In the data rows, 128 means zero.
Some points, one per row:
[121 201 118 213 138  90  90 152 169  42 111 223 169 113  93 124  90 116
 126 144 164 151  87 172]
[134 134 127 119 128 129 116 135 116 139 118 115 129 126 117 120 110 122
 134 135 133 132 130 137]
[127 119 118  97 100 181 162 109 107 199 132  79 128 123 170 149 120 132
 103 127 147 135 176 111]
[137 133 140 124 134  79  94 144 101  96 106 122 128 132  81 109 118 119
 159 138 116 132  91 153]
[128 108 117 122 132 158 134 114 161 160 159 131 127 141 144 120 132 128
 122 114 133 118 152  94]
[125 105 152 118 123  78 122 117 111 126 128 114 124 142  95 104 155 120
 147 131 110 114 105 130]
[126 103 121 101 120 177 161 113 132 184 148  96 116 129 169 137 140 140
 111 117 129 120 168 102]
[131 127 139 143 133  86 112 131 125  94 126 145 123 136  95 116 133 118
 145 126 116 129  96 131]
[137 111 138 100 124 103 111 129 106 146 127  95 120 141  93 105 123 115
 157 130 115 120 117 129]
[138 131 147 129 131  65 101 139  90  80  97 125 122 130  80 119 127 116
 154 137 104 137  79 152]
[114 132 113 125 132 200 177 129 136 153 136 124 125 103 205 171 144 163
  82 124 135 126 173 126]
[132 115 121  98 139 162 139 139 116 145 126  98 113 118 153 138 132 147
 125 124 114 122 145 127]
[110  97 120 115 126 197 193 104 150 172 162 119 110 122 212 171 172 160
  83 104 120 113 178  84]
[126  91 147  89 102 108 135  98 105 186 141  77 133 155 108  95 147 111
 142 130 127 110 141 116]
[131 181 132 172 136  55  67 157 125  57  97 175 160 124  50  94  88 106
 160 157 148 143  72 186]
[127 106 132 123 125 123 136 113 141 143 147 127 123 141 130 124 149 125
 129 121 121 118 131 105]
[127 125 116 102 101 184 166 111 110 189 125  91 128 117 173 155 119 129
  98 129 148 138 173 116]
[145 125 146 112 147  62  65 148 112 103 112 115 133 151  47  67 116 109
 182 142 108 114  86 158]
[110 115 118 119 103 195 191  97 130 192 145 107 129 118 201 169 147 139
  81 119 150 129 183 101]
[122 101 142 111 114 125 152 106 119 156 137 108 123 140 139 129 154 126
 121 125 118 119 139 111]
[106 119 125 108 112 176 171 109 125 195 146  97 142 123 177 131 148 147
  97 132 147 108 177 131]
[133 104 132 101 106 131 139 103 113 173 129  91 124 140 123 125 130 106
 134 128 126 133 142 106]
[140  99 123  82 132 167 151 129 100 163 128  80  94 123 161 155 137 148
 121 117 106 126 154 102]
[100 111 132  97 103 164 174 101 114 211 147  79 144 132 168 121 156 148
 101 133 149 106 178 130]
[127 120 152 133 114  47  78 112 141 140 144 128 159 171  38  43 130  90
 172 138 140 104  99 141]
Then 16 other points, each followed by its number:
[143 115 114  99 113 183 160 117 105 176 118  89 105 113 172 172 114 125
 104 123 131 146 164 101] 0
[148  96 130  87 129 137 124 121 116 168 132  86 107 141 119 117 126 113
 148 122 111 124 140 100] 1
[134 125 144 127 119  58  68 122 137 142 138 125 161 165  36  43 109  85
 174 140 144 108 106 146] 2
[120 113 129 119 106 146 144 101 136 176 146 115 138 142 141 124 131 115
 113 124 144 123 155 107] 3
[138  97 141 106 119 112 129 114 108 143 127 102 110 145 119 128 139 111
 141 121 108 132 124 102] 4
[129  86 143  94 104 118 150  95 108 179 141  83 117 148 123 121 153 110
 130 118 118 114 140  98] 5
[110 115 119 105 103 196 191 102 121 199 146  92 131 120 199 163 144 145
  84 123 149 126 190 109] 6
[136  97 133  90 126 154 158 125  95 148 122  84  92 121 162 158 149 143
 121 117  96 128 140 108] 7
[137 102 138  97 112 114 123 111 105 171 133  87 121 146 105 109 127 110
 141 128 129 124 136 113] 8
[135 211  81 208 145 186 126 164 179  49 108 229 132  79 178 208  66 140
  88 127 165 187 127 134] 9
[132 139 148 132 134  79 113 150  82  73  94 128 117 115 100 136 131 135
 143 143 106 137  85 167] 10
[139 213  76 204 157 188 115 170 191  49 112 228 137  81 166 188  62 139
  99 128 161 176 126 136] 11
[133 115 129 103 102 142 144 109 109 176 126  91 124 131 134 133 122 113
 124 126 135 132 147 112] 12
[123 198 104 193 159 138 102 173 169  45 111 210 146  96 134 146  94 149
 116 138 147 145 105 170] 13
[146 138 129 132 152  97  93 157 119  71 106 143 113 123  96 126 116 126
 156 131 101 136  89 140] 14
[130 130 145 130 125  58  70 124 139 134 136 128 159 161  41  41 116  92
 174 141 142 105 100 150] 15
Which of these numbered points is nearest to each point below, looking only along the 6 directions in which the first points spread most? Its number follows each.
[143 205  97 192 180 126  59 195 177  21 105 219 140  99 104 123  67 141
 144 141 141 149  86 175] > 13
[138 194 100 166 170 151  82 189 158  62 105 185 140  96 119 126  73 147
 127 138 147 141 114 177] > 13
[133 141 148 127 139  83 114 152  79  76  90 122 115 114 102 138 126 136
 148 142 106 141  85 167] > 10
[142  97 128  82 134 161 144 133 100 159 125  78  95 124 151 147 135 141
 129 119 100 124 147 108] > 7
[125  94 149  99  99  90 122  96 103 177 134  83 139 157  89  89 139  96
 147 132 131 116 127 119] > 8
[105 216  95 222 166 170 130 176 188  27 120 242 155  78 180 176 104 172
  86 132 159 150 120 173] > 11
[101 127 122 133 123 184 182 116 142 159 150 131 140 116 199 154 157 161
  85 126 149 117 174 127] > 6
[112  96 127 113 121 186 193 102 139 174 159 112 111 129 204 165 173 157
  88 107 122 116 174  87] > 6
[145 202  90 203 140 145  96 158 179  48 109 223 140  98 131 169  64 113
 113 130 156 176 109 131] > 11
[147 140 130 134 155  98  90 160 125  74 109 145 111 123  93 122 110 128
 158 131 104 135  88 143] > 14
[141 204  81 202 149 188 130 163 180  49 110 223 128  83 180 208  71 137
  88 122 154 185 130 124] > 9
[125 198 114 207 138  94  92 151 165  39 107 220 161 110  99 136  91 114
 126 140 158 155  87 163] > 13
[133 110 130 106 107 134 138 109 111 169 129  98 122 136 129 133 126 113
 126 127 130 132 145 108] > 12
[115 205  88 186 143 187 126 159 175  97 120 196 163  87 171 152  80 147
  91 145 180 152 148 166] > 11
[115 126 129  96 100 160 156 115  91 192 120  71 141 121 150 130 126 132
 112 143 153 130 162 146] > 12
[141 139 143 123 139  80 106 153  82  73  88 119 117 120  93 132 120 125
 156 140 102 147  85 159] > 10
[112 132 153 148 115  69 122 114 119 102 123 145 148 139  93 104 149 114
 138 136 130 122  99 150] > 10
[105 137 161 160 129  54 121 130 115  66 115 160 142 130  93 117 158 132
 136 134 117 116  79 163] > 10
[139 128 142 116 151  67  67 156 114  96 118 122 132 143  51  68 114 117
 178 140 111 110  89 163] > 15
[121  82 144  90 123 147 172 110 102 160 137  84 101 132 167 147 173 146
 115 115 100 112 148 104] > 7
[128 114 115 120 130 160 139 119 155 159 153 124 124 137 146 123 131 129
 122 115 131 116 154 100] > 3
[156 115 139 124 143  73  75 137 121  94 118 133 111 150  67 103 111 101
 172 129 101 136  87 118] > 14
[146 103 130  88 120 132 119 124 112 169 130  87 111 141 110 116 116 110
 142 124 120 126 138 107] > 1
[111  83 160  97  98  91 154  88  90 173 136  80 132 151 116 108 172 118
 133 131 118 110 130 122] > 5
[158 123 132 122 136  79  77 136 128  98 116 133 113 145  64 102 107  93
 174 127 105 138  88 115] > 14
[121 181 113 192 147 129 117 152 163  55 119 205 148 102 137 150 106 138
 111 135 148 147 110 155] > 13
[143 109 146 127 123  60  89 118 124 112 127 128 127 157  59  89 127  90
 167 127 114 126  87 118] > 15
[120 120 124  92 110 164 153 118 101 192 123  77 137 121 154 127 130 135
 114 138 145 123 166 140] > 12
[135 121 113 102 112 181 161 112 109 171 118  97 115 115 176 171 118 124
 103 125 133 146 166 104] > 0
[105 106 125  91 117 189 179 114 110 201 141  77 125 117 189 143 155 161
  97 128 136 107 182 128] > 6
[151 124 136 134 139  79  80 142 127  85 116 142 116 142  66 108 104  99
 166 126 108 139  84 121] > 14
[122 188 111 191 148 131 113 158 158  48 113 203 141  97 138 156 100 139
 114 137 143 154 103 159] > 13
[134 190  99 163 164 151  86 179 165  84 114 180 146 103 122 117  79 141
 133 145 151 137 122 171] > 13
[120  85 145 103 114 121 149  99 114 167 145  95 118 145 130 121 163 126
 125 116 117 109 139 102] > 5
[146 125 150 122 130  65  95 140  85  82  93 119 116 130  75 122 120 107
 161 138 100 144  79 145] > 10
[130 186  96 182 163 153 101 167 178  60 119 203 143 100 136 136  93 142
 121 135 143 142 115 157] > 13
[130 110 133 123 127 118 130 117 130 129 136 123 121 140 125 123 140 122
 136 117 117 122 125 110] > 4
[130 181 108 178 148 130 106 155 158  63 111 191 139 105 126 141  98 131
 124 138 142 147 107 154] > 13
[126 182 116 173 169 120  84 179 157  45 109 189 146 102 112 119  99 149
 135 142 134 134  96 180] > 13
[139 109 134 109 108 114 123 104 125 169 131 103 129 146 104 108 126  96
 139 133 133 133 130 107] > 8
[135 102 143 106 115 105 132 113 104 142 125 101 115 140 113 125 142 114
 138 123 111 127 120 115] > 4
[111 220  86 214 146 185 140 165 177  50 113 228 154  73 189 192  86 158
  76 135 173 166 134 165] > 9
[119 103 135  99 103 154 166 103 100 185 136  81 120 131 158 144 145 133
 112 125 132 125 157 114] > 12
[136 119 132 108  99 120 129 107 108 165 122  97 130 138 109 120 115  97
 136 133 138 136 133 119] > 8
